In the data rows, the value 500 means zero.
Some points:
np.array([696, 785, 522, 536, 371, 480, 317, 261, 596, 554, 293, 620, 675,
          474, 425, 622, 471, 414, 629, 485, 523, 450, 532, 628, 537, 508,
          276, 441, 423, 718, 577, 578])
np.array([208, 244, 398, 285, 284, 187, 866, 379, 526, 478, 539, 565, 733,
          477, 406, 268, 343, 343, 729, 648, 635, 649, 700, 818, 279, 845,
          843, 648, 808, 419, 256, 140])
np.array([577, 584, 297, 360, 310, 154, 550, 223, 297, 591, 310, 517, 873,
          401, 517, 503, 312, 456, 737, 588, 520, 633, 659, 789, 449, 712,
          617, 530, 738, 566, 172, 396])
np.array([348, 505, 596, 402, 263, 433, 545, 407, 697, 302, 536, 523, 690,
          408, 419, 370, 538, 399, 654, 591, 663, 559, 728, 770, 393, 564,
          526, 548, 529, 560, 484, 292])
np.array([380, 345, 564, 405, 677, 517, 630, 242, 610, 284, 573, 596, 511,
          491, 413, 441, 340, 632, 588, 517, 669, 643, 602, 698, 147, 589,
          441, 535, 473, 351, 432, 574])
np.array([492, 445, 475, 518, 577, 374, 740, 250, 517, 471, 610, 502, 584,
          528, 365, 459, 322, 566, 488, 530, 597, 635, 620, 618, 313, 696,
          495, 498, 539, 451, 331, 540])
np.array([424, 307, 503, 307, 524, 315, 587, 313, 518, 501, 584, 549, 581,
          491, 416, 398, 333, 520, 641, 553, 568, 588, 647, 699, 294, 617,
          531, 593, 622, 387, 373, 444])
np.array([637, 534, 461, 522, 272, 532, 269, 425, 302, 468, 533, 459, 640,
          399, 608, 443, 438, 494, 584, 585, 492, 517, 558, 456, 613, 499,
          395, 507, 431, 583, 316, 465])
np.array([713, 294, 402, 336, 577, 365, 264, 348, 316, 609, 709, 664, 485,
          626, 497, 615, 347, 638, 672, 817, 240, 404, 808, 613, 533, 578,
          469, 588, 560, 503, 555, 640])
np.array([633, 616, 453, 632, 392, 575, 256, 413, 492, 429, 381, 499, 642,
          449, 415, 591, 537, 427, 597, 554, 534, 437, 558, 521, 585, 511,
          337, 452, 424, 586, 632, 491])
np.array([883, 816, 356, 706, 254, 606, 338, 253, 570, 512, 285, 581, 805,
          408, 353, 658, 576, 268, 687, 472, 530, 453, 649, 703, 659, 490,
          170, 346, 321, 867, 598, 668])
np.array([456, 14, 597, 409, 318, 642, 353, 689, 612, 689, 685, 488, 338,
          526, 318, 355, 330, 375, 783, 336, 640, 559, 942, 565, 323, 811,
          612, 497, 410, 462, 761, 294])
np.array([603, 611, 704, 611, 374, 589, 305, 378, 698, 427, 450, 572, 574,
          486, 321, 422, 542, 442, 629, 498, 537, 418, 562, 719, 428, 542,
          456, 497, 427, 660, 666, 434])
np.array([343, 362, 476, 468, 717, 709, 645, 355, 816, 341, 651, 579, 416,
          530, 451, 478, 504, 554, 654, 482, 566, 467, 527, 699, 335, 460,
          445, 584, 590, 420, 554, 478])
np.array([611, 632, 381, 711, 125, 603, 454, 410, 520, 100, 704, 394, 738,
          298, 372, 347, 524, 598, 524, 630, 631, 580, 662, 587, 489, 505,
          398, 452, 416, 686, 238, 367])
np.array([430, 364, 337, 608, 296, 563, 520, 533, 285, 249, 537, 436, 612,
          475, 518, 459, 567, 632, 561, 734, 598, 608, 495, 503, 492, 462,
          475, 513, 459, 567, 308, 377])
np.array([406, 378, 632, 467, 540, 528, 530, 485, 643, 519, 486, 466, 520,
          463, 470, 375, 414, 478, 622, 429, 510, 463, 445, 507, 318, 559,
          481, 638, 465, 404, 624, 443])
np.array([576, 514, 700, 784, 564, 401, 324, 494, 473, 441, 464, 721, 276,
          536, 407, 333, 674, 497, 676, 151, 233, 184, 172, 670, 326, 550,
          800, 707, 749, 430, 614, 418])
np.array([756, 877, 391, 812, 233, 512, 447, 317, 720, 238, 376, 561, 664,
          354, 191, 409, 685, 351, 523, 529, 424, 537, 595, 680, 626, 433,
          441, 516, 456, 806, 308, 468])
np.array([526, 531, 625, 752, 687, 521, 501, 426, 567, 505, 430, 724, 262,
          549, 303, 347, 620, 496, 548, 187, 356, 212, 167, 675, 282, 670,
          726, 628, 665, 446, 544, 408])
np.array([475, 555, 580, 553, 427, 533, 451, 480, 541, 349, 446, 493, 546,
          404, 417, 417, 545, 426, 534, 547, 494, 471, 499, 507, 486, 441,
          476, 563, 503, 552, 504, 385])
np.array([644, 637, 421, 702, 560, 484, 563, 473, 484, 518, 277, 637, 303,
          648, 218, 603, 595, 471, 407, 313, 463, 352, 352, 575, 470, 645,
          664, 535, 588, 625, 539, 461])
np.array([376, 383, 571, 726, 605, 456, 506, 411, 552, 647, 403, 540, 433,
          560, 299, 494, 374, 704, 500, 481, 534, 439, 366, 589, 359, 671,
          504, 613, 464, 499, 564, 446])
np.array([503, 434, 227, 773, 392, 601, 568, 562, 430, 421, 527, 410, 542,
          412, 346, 572, 645, 510, 313, 559, 542, 565, 623, 345, 613, 396,
          509, 454, 467, 443, 409, 415])
np.array([430, 514, 599, 455, 578, 506, 516, 477, 475, 429, 377, 437, 453,
          483, 462, 429, 569, 297, 517, 507, 580, 465, 459, 390, 477, 387,
          497, 549, 587, 428, 629, 443])
np.array([417, 392, 484, 482, 554, 488, 665, 654, 640, 624, 573, 295, 598,
          446, 585, 513, 216, 457, 491, 405, 391, 588, 509, 474, 381, 529,
          516, 456, 294, 315, 555, 539])
np.array([268, 551, 383, 616, 390, 792, 697, 644, 380, 381, 719, 400, 173,
          810, 648, 642, 806, 999, 318, 643, 604, 648, 517, 503, 846, 504,
          579, 213, 494, 656, 347, 826])
np.array([279, 273, 440, 450, 398, 623, 310, 718, 175, 0, 481, 194, 651,
          121, 834, 312, 610, 416, 553, 770, 469, 731, 537, 68, 677, 2,
          524, 743, 713, 136, 523, 256])
np.array([470, 406, 541, 441, 705, 640, 671, 608, 782, 437, 599, 420, 558,
          471, 596, 500, 311, 570, 566, 371, 406, 601, 439, 543, 304, 402,
          367, 551, 256, 274, 566, 625])
np.array([567, 717, 773, 95, 605, 573, 982, 627, 721, 460, 755, 278, 423,
          176, 625, 226, 573, 0, 779, 510, 382, 691, 549, 253, 476, 60,
          573, 674, 784, 188, 551, 412])
np.array([558, 570, 695, 330, 677, 550, 734, 630, 733, 620, 627, 216, 509,
          199, 551, 321, 414, 35, 541, 438, 434, 672, 552, 172, 574, 148,
          490, 572, 682, 251, 613, 344])
np.array([674, 723, 891, 15, 708, 543, 999, 807, 999, 476, 794, 282, 481,
          294, 584, 207, 436, 0, 868, 530, 201, 673, 501, 298, 389, 48,
          495, 740, 682, 126, 580, 487])
np.array([37, 683, 63, 587, 415, 743, 641, 865, 496, 602, 579, 283, 397,
          633, 966, 822, 816, 809, 50, 395, 671, 788, 420, 302, 908, 486,
          579, 59, 280, 578, 250, 884])
np.array([453, 368, 266, 760, 420, 601, 417, 804, 419, 576, 799, 123, 647,
          323, 756, 649, 518, 641, 210, 375, 400, 809, 582, 264, 727, 347,
          550, 246, 183, 470, 146, 712])
np.array([464, 762, 383, 666, 601, 691, 752, 778, 460, 507, 234, 415, 441,
          702, 544, 793, 997, 592, 0, 526, 999, 600, 245, 458, 710, 593,
          427, 0, 353, 640, 685, 732])
np.array([282, 624, 440, 529, 472, 688, 623, 626, 385, 432, 477, 419, 413,
          683, 637, 673, 749, 675, 312, 620, 742, 563, 378, 423, 673, 509,
          453, 220, 451, 579, 494, 642])
np.array([368, 393, 408, 532, 546, 541, 511, 606, 279, 463, 441, 339, 501,
          393, 514, 521, 674, 464, 356, 638, 694, 649, 408, 289, 583, 313,
          384, 329, 441, 437, 484, 490])
np.array([395, 641, 323, 437, 264, 803, 527, 811, 405, 470, 700, 419, 306,
          788, 891, 741, 605, 973, 396, 591, 387, 537, 605, 453, 723, 551,
          570, 248, 314, 537, 335, 791])
np.array([330, 441, 708, 307, 551, 501, 534, 524, 382, 279, 442, 376, 492,
          356, 606, 380, 537, 316, 580, 624, 530, 550, 449, 317, 454, 289,
          444, 621, 612, 299, 633, 433])
np.array([468, 452, 554, 418, 391, 574, 459, 720, 499, 468, 385, 394, 676,
          474, 715, 516, 420, 588, 540, 513, 367, 560, 523, 490, 353, 499,
          458, 550, 186, 366, 469, 571])
np.array([505, 592, 687, 293, 608, 514, 680, 593, 549, 553, 499, 438, 433,
          484, 543, 465, 441, 266, 545, 500, 510, 503, 464, 399, 453, 377,
          413, 544, 459, 304, 704, 474])
np.array([701, 750, 132, 280, 251, 567, 201, 780, 142, 643, 680, 742, 470,
          609, 999, 870, 670, 914, 312, 617, 336, 486, 646, 414, 999, 512,
          567, 239, 492, 828, 199, 936])
np.array([480, 595, 595, 388, 547, 408, 406, 444, 486, 720, 430, 448, 501,
          483, 546, 562, 410, 405, 513, 494, 552, 570, 425, 406, 594, 481,
          398, 495, 444, 472, 501, 547])
np.array([550, 500, 615, 326, 448, 449, 389, 533, 481, 717, 460, 489, 544,
          463, 597, 530, 371, 414, 570, 465, 400, 474, 439, 464, 556, 458,
          374, 517, 411, 494, 489, 546])
np.array([585, 663, 591, 477, 596, 299, 457, 370, 455, 769, 309, 558, 433,
          485, 451, 572, 434, 410, 346, 440, 605, 529, 426, 388, 598, 556,
          385, 413, 478, 611, 475, 702])
np.array([593, 500, 552, 410, 443, 412, 285, 594, 423, 756, 487, 514, 505,
          483, 596, 636, 349, 553, 561, 487, 387, 451, 471, 491, 595, 479,
          450, 521, 459, 533, 466, 547])
np.array([650, 495, 730, 896, 709, 207, 367, 462, 405, 597, 236, 833, 87,
          782, 272, 281, 576, 616, 343, 21, 232, 46, 0, 685, 292, 871,
          871, 662, 672, 674, 496, 370])
np.array([521, 472, 618, 523, 588, 363, 327, 440, 418, 664, 384, 614, 411,
          579, 476, 485, 377, 528, 479, 497, 492, 291, 394, 518, 448, 584,
          452, 622, 504, 559, 504, 442])
np.array([766, 528, 581, 418, 494, 286, 253, 437, 379, 807, 485, 675, 523,
          465, 454, 588, 241, 591, 534, 499, 329, 403, 522, 483, 598, 518,
          419, 649, 484, 628, 457, 527])
np.array([783, 614, 581, 414, 476, 330, 268, 434, 430, 851, 501, 667, 428,
          515, 446, 620, 253, 602, 494, 471, 341, 475, 576, 358, 651, 557,
          470, 645, 535, 610, 379, 610])
np.array([388, 409, 526, 543, 623, 489, 465, 452, 460, 435, 444, 534, 440,
          617, 509, 424, 492, 553, 425, 478, 554, 366, 377, 471, 402, 546,
          492, 567, 531, 490, 567, 402])
np.array([366, 471, 559, 617, 534, 523, 512, 424, 583, 512, 452, 556, 408,
          536, 411, 388, 461, 532, 513, 450, 523, 368, 309, 528, 441, 572,
          465, 519, 507, 452, 526, 494])
np.array([589, 398, 377, 529, 654, 364, 365, 461, 438, 533, 523, 791, 403,
          592, 437, 488, 445, 591, 480, 474, 294, 250, 410, 602, 414, 562,
          519, 670, 502, 606, 564, 468])
np.array([481, 413, 341, 617, 855, 315, 598, 483, 577, 371, 580, 874, 375,
          700, 428, 449, 608, 561, 431, 384, 204, 151, 280, 731, 212, 574,
          737, 691, 642, 562, 537, 427])
np.array([466, 527, 590, 503, 577, 451, 499, 452, 506, 648, 390, 554, 340,
          599, 397, 486, 335, 481, 378, 428, 532, 434, 375, 406, 521, 548,
          491, 551, 561, 540, 394, 488])
These points spread out most along one direction. Take the direction at right angles to it along which they spread out most. Go by this last direction. Where along it does each point below lie, from 0 to 99? 50 is the average, and the first point above lies past it. One standard deviation of the points above along it is 16.
np.array([692, 518, 440, 666, 756, 183, 502, 533, 353, 475, 439, 875, 203,
          818, 255, 379, 677, 566, 299, 246, 218, 92, 200, 585, 340, 762,
          872, 685, 661, 746, 528, 413]) 87
np.array([462, 616, 637, 461, 585, 414, 503, 395, 510, 632, 347, 489, 390,
          454, 420, 530, 461, 351, 436, 440, 567, 553, 448, 303, 516, 421,
          426, 485, 550, 498, 492, 474]) 48
np.array([392, 575, 676, 430, 651, 437, 660, 563, 570, 457, 440, 538, 339,
          590, 499, 311, 533, 379, 433, 493, 500, 374, 327, 480, 348, 467,
          575, 557, 573, 472, 614, 373]) 49
np.array([511, 493, 628, 445, 539, 551, 482, 568, 749, 688, 619, 413, 487,
          427, 452, 397, 246, 378, 608, 356, 460, 506, 430, 376, 506, 494,
          457, 534, 441, 333, 619, 520]) 42
np.array([499, 562, 430, 442, 588, 511, 517, 453, 517, 631, 501, 488, 527,
          569, 538, 572, 517, 450, 424, 500, 629, 540, 501, 447, 595, 522,
          401, 360, 451, 543, 532, 617]) 50
np.array([628, 480, 661, 501, 749, 389, 461, 341, 602, 584, 858, 512, 668,
          309, 323, 524, 0, 719, 374, 183, 667, 621, 617, 517, 262, 642,
          159, 330, 123, 414, 436, 714]) 52
np.array([671, 482, 524, 497, 542, 438, 471, 449, 469, 608, 588, 535, 550,
          568, 611, 535, 520, 502, 418, 566, 461, 530, 602, 446, 749, 448,
          414, 518, 465, 520, 537, 671]) 49
np.array([543, 479, 391, 530, 507, 596, 475, 515, 446, 504, 529, 547, 476,
          664, 609, 618, 645, 580, 392, 605, 615, 450, 538, 476, 637, 500,
          447, 354, 494, 566, 637, 576]) 53
np.array([599, 365, 433, 558, 443, 613, 339, 455, 358, 466, 635, 471, 378,
          601, 541, 681, 639, 622, 418, 636, 456, 463, 733, 437, 750, 325,
          492, 356, 517, 547, 663, 487]) 50
np.array([306, 312, 414, 519, 471, 676, 409, 580, 515, 306, 205, 303, 659,
          360, 579, 594, 673, 507, 377, 612, 555, 523, 515, 321, 417, 363,
          492, 582, 512, 331, 727, 342]) 38
np.array([530, 306, 266, 523, 453, 738, 238, 545, 441, 533, 300, 280, 575,
          457, 486, 783, 753, 422, 235, 549, 499, 507, 590, 255, 584, 329,
          547, 428, 516, 332, 858, 242]) 43
np.array([232, 288, 507, 312, 310, 407, 626, 489, 498, 341, 530, 435, 688,
          430, 500, 388, 514, 401, 644, 705, 638, 595, 645, 670, 401, 570,
          645, 542, 542, 453, 448, 305]) 39
np.array([407, 365, 578, 401, 464, 550, 509, 435, 572, 471, 454, 441, 577,
          430, 487, 489, 539, 468, 572, 536, 634, 529, 607, 570, 410, 495,
          528, 525, 510, 492, 605, 416]) 45
np.array([449, 454, 219, 476, 424, 478, 441, 392, 134, 544, 421, 503, 522,
          686, 554, 635, 581, 689, 623, 692, 485, 473, 514, 644, 528, 553,
          549, 374, 624, 616, 327, 560]) 60
